In the data rows, 128 means zero.
Here are some points, each followed by its number:
165 92 89 158 169 108 154 112 167 102 175 108 139 66 76 120 78 167 160 119 126 203 156 83 80 115 165 144 116 192 157 100 99 154 70 141 142 97 148 156 103 125 157 128 132 149 119 113 0
183 112 163 120 111 162 194 117 130 103 167 72 109 101 123 132 163 87 124 165 54 123 131 137 123 149 97 90 125 130 147 145 97 185 143 74 113 104 206 188 49 178 106 97 134 74 115 53 1
111 205 145 153 136 101 96 96 182 115 123 132 183 139 94 128 133 168 179 141 185 156 139 114 211 134 85 127 153 107 109 129 101 103 115 127 151 147 82 89 166 93 42 32 99 132 98 182 2
83 136 124 108 117 73 116 94 34 160 71 236 175 74 53 65 121 138 163 157 147 176 138 93 75 123 141 174 150 87 57 103 153 96 175 213 58 196 78 58 182 144 166 177 120 175 115 167 3
124 125 167 136 108 107 31 136 154 186 113 74 163 180 141 112 149 157 158 130 101 96 137 164 143 169 39 163 211 113 129 140 87 122 108 88 91 135 150 136 141 109 220 194 80 76 48 105 4
142 132 112 111 164 143 137 134 124 135 147 123 127 138 137 141 105 138 138 128 140 127 118 121 119 93 146 111 106 147 150 129 128 126 104 119 116 127 131 132 115 127 134 132 110 130 143 116 5
136 124 126 102 158 120 126 135 93 144 113 137 129 139 137 129 97 154 135 105 150 110 109 127 128 94 139 116 114 137 149 139 117 125 115 132 99 123 132 135 135 115 131 132 134 138 123 131 6
209 146 175 118 108 163 194 135 98 115 113 78 84 142 171 154 156 59 77 147 60 76 57 110 150 154 108 131 145 141 111 103 145 209 132 117 90 81 167 180 72 174 111 137 97 74 116 67 7
123 166 132 165 154 97 113 98 193 107 150 124 197 126 76 120 112 187 185 125 156 167 133 96 149 130 102 140 153 142 149 133 90 104 92 141 149 142 91 98 155 104 50 21 106 136 96 196 8
120 118 130 111 148 143 113 147 113 127 137 121 113 133 143 131 105 141 135 124 143 120 123 129 139 102 143 97 98 155 143 119 119 155 110 114 125 116 146 146 112 119 122 123 133 131 140 114 9
147 117 123 150 156 84 109 112 155 119 174 108 152 121 105 119 84 169 158 110 114 141 135 124 97 121 161 122 103 163 148 119 106 129 83 125 141 114 139 141 97 140 125 100 120 141 123 136 10
139 147 91 91 117 153 153 94 142 125 171 113 74 91 142 134 95 121 160 166 155 131 157 154 84 104 192 111 77 173 166 124 123 147 113 123 139 113 140 142 115 92 146 134 103 125 130 130 11
32 98 177 0 0 143 121 0 244 13 181 231 12 149 228 0 67 75 143 206 117 47 89 165 30 167 111 119 135 56 140 196 154 74 255 249 138 124 160 147 99 57 78 0 255 179 153 255 12
100 117 114 101 112 127 108 184 86 151 146 125 107 119 137 147 120 115 84 98 114 24 60 159 153 124 147 106 102 112 147 159 109 180 124 114 132 74 109 147 147 140 88 135 112 107 169 131 13
156 133 80 156 193 48 129 109 177 107 160 109 158 107 90 101 94 176 161 110 137 138 161 147 117 127 164 127 104 158 148 116 107 175 72 130 143 119 146 142 97 126 140 94 149 141 97 141 14
182 114 42 159 150 138 183 111 110 116 116 127 144 178 152 110 158 110 78 92 147 82 108 154 129 127 142 154 135 122 135 137 162 67 101 119 168 187 173 118 72 151 144 142 128 142 164 151 15
71 86 134 107 109 119 126 124 121 198 74 182 185 139 95 68 152 178 143 91 118 118 159 166 82 120 138 165 146 71 156 195 96 96 155 173 42 141 136 127 155 149 147 147 149 141 96 120 16
101 0 145 89 101 47 130 127 171 44 35 149 120 179 170 76 102 166 96 54 71 136 121 114 106 129 49 73 144 164 79 60 122 162 219 137 149 109 155 159 136 109 25 31 218 116 189 225 17
153 111 128 114 134 76 130 109 140 100 95 87 105 92 118 148 123 118 21 23 91 63 76 143 184 143 128 74 92 104 76 105 105 180 136 88 191 57 132 172 153 169 119 169 150 92 151 165 18
117 78 133 96 148 119 113 117 132 97 93 129 117 153 154 107 116 158 119 82 123 168 131 96 130 98 99 75 114 163 113 88 136 154 155 112 126 118 140 141 112 131 115 110 158 106 148 122 19
99 123 144 98 133 157 126 154 78 134 139 114 101 158 170 150 116 111 125 149 103 99 108 137 139 114 128 114 118 108 157 166 123 133 122 105 112 118 118 128 139 122 121 141 99 118 150 107 20
150 124 106 144 156 116 136 96 102 123 185 127 155 123 104 100 99 120 154 162 146 151 122 106 151 138 170 151 115 160 183 147 102 103 103 129 162 117 140 143 82 156 167 143 171 154 107 164 21
117 172 130 132 142 52 111 158 241 85 103 130 151 113 97 89 135 186 157 94 171 151 155 131 176 157 82 126 158 106 131 145 98 123 142 128 146 158 132 111 134 103 101 64 111 147 143 151 22
115 139 109 90 129 141 127 186 117 123 136 136 118 103 118 154 107 134 128 123 154 134 124 120 144 93 164 100 87 131 123 123 130 126 117 103 123 139 125 118 131 129 135 139 106 143 139 93 23
117 229 127 105 160 71 82 117 147 129 109 146 133 141 135 120 117 161 137 103 188 114 130 142 223 121 100 92 121 96 86 119 120 100 97 96 136 159 102 92 159 98 106 78 126 123 92 121 24
90 134 255 175 154 53 190 229 128 124 79 79 66 69 130 239 182 0 22 156 67 36 91 179 114 123 160 182 141 98 150 172 109 233 145 122 163 44 75 145 209 89 102 195 94 82 221 150 25
99 130 245 144 147 98 187 195 86 121 112 66 78 89 139 213 184 1 59 192 69 49 86 162 134 119 131 140 133 86 135 167 111 214 162 103 135 77 120 153 156 122 105 171 100 65 188 113 26
162 128 157 146 157 122 115 135 110 131 166 98 145 143 126 144 101 130 159 159 132 147 128 110 124 108 133 129 125 158 155 123 109 117 105 126 124 122 146 144 125 106 127 108 118 121 127 84 27
133 121 124 115 158 139 128 143 96 134 145 125 126 144 143 141 108 132 137 135 142 115 105 118 141 89 139 106 109 156 133 110 133 139 107 104 112 124 139 138 113 132 112 117 106 117 148 107 28
135 129 132 90 152 157 110 143 101 132 129 138 110 167 169 142 98 144 125 109 148 116 105 119 129 87 134 106 110 132 130 126 128 119 116 107 113 144 128 119 138 110 109 125 111 120 149 116 29
150 75 63 234 53 137 170 156 222 203 93 195 172 255 196 38 255 36 74 170 140 23 85 185 26 177 133 165 150 220 153 74 135 0 174 106 178 217 220 126 3 215 123 138 119 165 196 198 30
169 125 150 144 138 109 139 172 135 111 177 84 151 146 123 136 118 114 155 170 131 165 134 93 106 119 136 121 117 163 156 123 107 134 102 121 130 119 164 157 100 128 141 114 128 119 115 84 31
111 137 130 107 144 142 109 149 82 130 145 143 113 139 149 154 103 138 131 121 155 130 113 112 139 90 125 107 118 126 125 129 117 110 106 108 129 157 115 103 141 111 120 124 99 133 143 84 32
177 159 136 122 140 61 117 78 144 93 70 75 106 102 122 137 121 105 14 30 111 71 75 131 255 142 105 75 110 135 22 34 96 168 141 70 184 80 127 157 161 176 103 169 155 82 145 184 33
160 138 255 147 126 123 134 144 72 104 96 79 102 59 96 209 164 28 13 106 132 101 69 96 171 150 136 176 154 91 120 153 110 176 151 110 157 54 56 130 202 128 82 142 102 90 175 145 34
165 111 108 122 183 99 142 146 138 120 159 117 149 125 111 140 82 156 152 125 132 145 136 118 122 103 162 114 97 145 161 140 121 159 83 130 130 117 148 145 104 133 141 120 124 131 125 119 35
16 87 112 226 71 174 169 255 247 84 8 210 51 80 150 161 234 109 0 0 0 104 203 218 52 255 79 211 216 63 155 202 213 94 159 241 219 98 26 85 250 0 227 254 255 255 131 255 36
106 149 71 106 118 203 123 154 132 134 147 149 95 66 108 149 113 113 148 167 178 157 138 111 120 105 175 88 68 150 144 123 170 118 133 133 150 139 120 116 126 125 113 115 144 114 127 123 37
80 215 118 182 51 161 200 49 174 54 39 191 228 108 41 93 189 106 97 119 179 161 254 213 153 172 167 232 170 42 105 181 205 88 171 208 217 218 60 35 156 64 79 111 198 255 111 127 38
145 150 175 135 128 126 103 166 128 135 142 91 144 142 126 134 125 114 164 186 147 123 125 130 134 124 107 129 143 134 133 127 108 119 109 112 114 133 139 131 141 92 132 120 118 106 101 85 39
201 182 116 135 73 77 156 102 116 117 125 141 111 182 182 180 128 83 77 118 116 138 51 48 184 213 135 126 124 171 0 0 213 180 169 120 86 102 137 151 111 159 193 190 132 109 173 135 40
New points follow, each followed by the numbers of its two nearest points above, looking only along the 6 directions in which the numbered points spread most, nearest first.
180 92 216 141 101 163 207 137 128 91 151 27 90 67 110 156 204 19 93 213 19 107 112 128 126 157 79 93 135 124 109 117 94 205 172 64 116 63 255 244 23 195 85 105 117 47 114 26 7 1
116 84 117 141 101 134 120 88 162 161 91 144 129 196 178 147 187 121 143 151 115 195 91 31 70 172 111 131 141 109 107 129 211 181 149 188 89 152 121 109 110 182 97 110 107 107 172 174 15 29
115 127 180 151 95 94 18 118 157 214 90 77 174 193 139 107 169 161 142 110 102 77 154 195 152 189 0 168 247 86 121 156 62 105 120 75 75 134 147 135 168 94 221 205 73 68 8 106 4 39
120 159 91 86 110 165 129 101 138 141 154 121 77 98 144 150 100 110 144 166 161 143 148 131 105 94 171 105 83 152 157 132 130 123 132 120 133 119 119 128 136 91 146 137 108 121 134 120 37 11
95 160 128 57 112 159 103 130 109 103 149 150 87 121 152 138 111 125 145 148 186 66 106 167 162 98 163 99 86 108 136 153 148 105 167 107 126 140 158 138 97 140 127 111 142 128 137 128 29 20
134 101 169 168 130 67 50 107 188 192 114 50 186 161 108 96 150 179 162 108 71 124 152 154 118 208 18 189 239 124 141 141 54 147 102 99 88 124 174 159 128 99 239 192 95 83 1 119 4 21
96 152 153 141 144 116 99 99 124 130 134 136 153 160 134 150 125 155 155 128 176 125 111 114 155 104 114 119 134 94 128 156 114 89 88 113 137 143 85 93 159 86 77 67 91 111 113 145 24 32
183 103 87 129 163 179 161 58 137 68 160 105 126 126 124 127 109 160 110 75 150 98 145 171 157 111 101 121 138 106 140 156 94 94 91 126 118 131 136 131 132 151 130 78 134 117 126 124 6 29
72 146 203 168 84 67 17 78 133 255 62 131 219 140 68 35 168 191 150 83 100 117 158 164 144 204 0 204 255 57 81 147 57 50 142 141 27 148 121 111 194 123 235 214 71 88 0 130 3 4
155 118 92 148 173 137 124 158 115 118 149 119 126 101 111 139 94 146 145 125 138 147 121 104 119 99 155 107 99 164 146 113 137 125 119 121 139 108 128 140 118 147 126 126 131 130 128 119 35 5
255 209 110 164 179 9 140 0 210 37 46 51 143 25 40 98 85 146 20 0 122 177 106 61 255 183 78 61 116 146 0 0 83 172 120 77 218 60 131 173 145 214 140 163 210 88 92 231 33 18
78 232 117 160 34 174 210 77 181 55 27 202 228 121 50 104 215 97 88 121 201 124 255 253 177 171 165 236 177 33 63 151 230 78 181 218 210 233 42 13 167 77 66 112 199 255 114 121 38 3
28 255 115 223 0 255 247 14 194 26 0 229 249 70 0 84 255 75 45 97 195 219 255 224 243 237 157 255 226 0 18 192 255 3 209 255 255 255 0 0 230 44 45 105 255 255 78 134 38 3
63 130 141 149 121 142 68 213 184 100 78 208 104 55 92 184 170 146 28 0 6 175 201 153 116 242 78 182 196 85 142 174 188 113 192 245 146 119 13 62 253 0 225 198 196 214 110 206 36 38
59 57 144 193 133 165 136 160 121 113 163 74 74 121 162 156 156 67 101 165 24 148 139 122 137 204 133 137 131 131 186 175 147 169 124 142 143 25 115 182 131 156 127 166 141 104 143 116 13 20
51 92 165 164 106 175 128 192 98 130 134 92 62 143 187 179 170 50 79 160 47 87 109 152 156 173 122 118 124 100 160 176 143 150 134 128 132 50 109 164 145 151 96 145 112 99 159 117 13 26
110 145 150 151 119 44 86 94 48 142 82 216 138 100 98 98 112 124 145 151 146 174 93 53 124 134 102 169 171 167 0 0 164 114 179 174 81 180 90 74 159 147 197 197 122 158 110 156 24 22
234 48 0 255 142 104 255 114 179 86 149 86 166 126 100 62 170 107 69 87 59 83 135 177 57 176 179 217 152 178 177 126 144 123 62 163 243 141 202 165 15 195 191 173 191 177 177 226 15 30
171 85 87 167 195 94 154 101 157 100 180 109 146 73 77 115 86 174 172 126 112 211 163 82 83 129 181 138 101 188 174 118 105 161 78 161 156 97 164 168 81 137 154 119 169 149 114 145 0 14
81 121 204 184 83 44 0 99 134 253 79 115 200 140 86 70 161 187 153 89 99 140 144 131 169 233 0 213 255 66 62 126 38 69 141 126 58 147 115 108 206 82 247 202 50 90 0 142 3 4
143 128 94 143 159 125 125 153 128 130 143 122 129 108 112 151 96 145 151 135 137 177 139 93 122 114 150 107 101 149 154 130 140 128 104 122 133 113 117 131 124 140 127 123 136 128 136 117 35 5
141 143 110 115 105 102 147 124 81 125 119 147 93 208 211 160 135 103 115 139 117 143 70 64 147 125 102 120 139 143 28 37 198 160 128 124 95 115 107 123 131 146 150 155 98 104 157 124 40 29
172 118 79 141 159 166 161 80 147 73 164 112 125 136 135 133 122 151 108 82 152 89 148 181 143 119 116 128 135 109 146 158 125 84 88 126 141 162 145 118 125 129 123 94 129 125 153 139 6 21
62 238 137 153 12 202 206 74 187 60 34 204 211 107 51 98 233 98 89 120 187 158 255 224 193 168 171 241 173 14 57 166 228 68 193 226 211 243 20 0 190 39 58 110 194 255 118 118 38 3
187 150 150 111 123 166 135 140 85 132 111 125 86 191 203 147 119 100 125 155 128 66 89 151 149 121 112 118 134 131 105 106 158 149 115 107 95 121 142 139 103 138 114 131 100 109 139 82 1 20
131 113 116 110 83 130 145 102 117 161 92 154 104 210 206 153 193 113 109 122 125 128 73 79 89 176 111 123 134 122 58 74 213 179 148 157 74 163 109 94 127 172 112 138 87 100 181 141 15 40
152 83 54 213 84 146 186 101 212 166 119 180 157 255 202 57 228 67 80 144 145 65 79 142 62 173 132 149 138 202 148 83 138 8 148 115 161 197 187 121 48 205 131 145 111 152 176 200 30 15
233 77 143 160 128 103 184 120 133 82 174 16 119 24 58 122 165 85 133 185 16 124 130 133 111 168 94 97 132 218 141 65 59 234 136 113 134 23 238 255 27 160 120 86 120 62 94 23 1 7
119 140 146 144 117 120 62 91 92 161 139 149 141 174 151 121 124 84 139 189 131 76 84 135 211 170 91 162 174 158 125 104 115 82 130 96 131 128 93 107 117 169 184 181 129 142 88 134 4 39
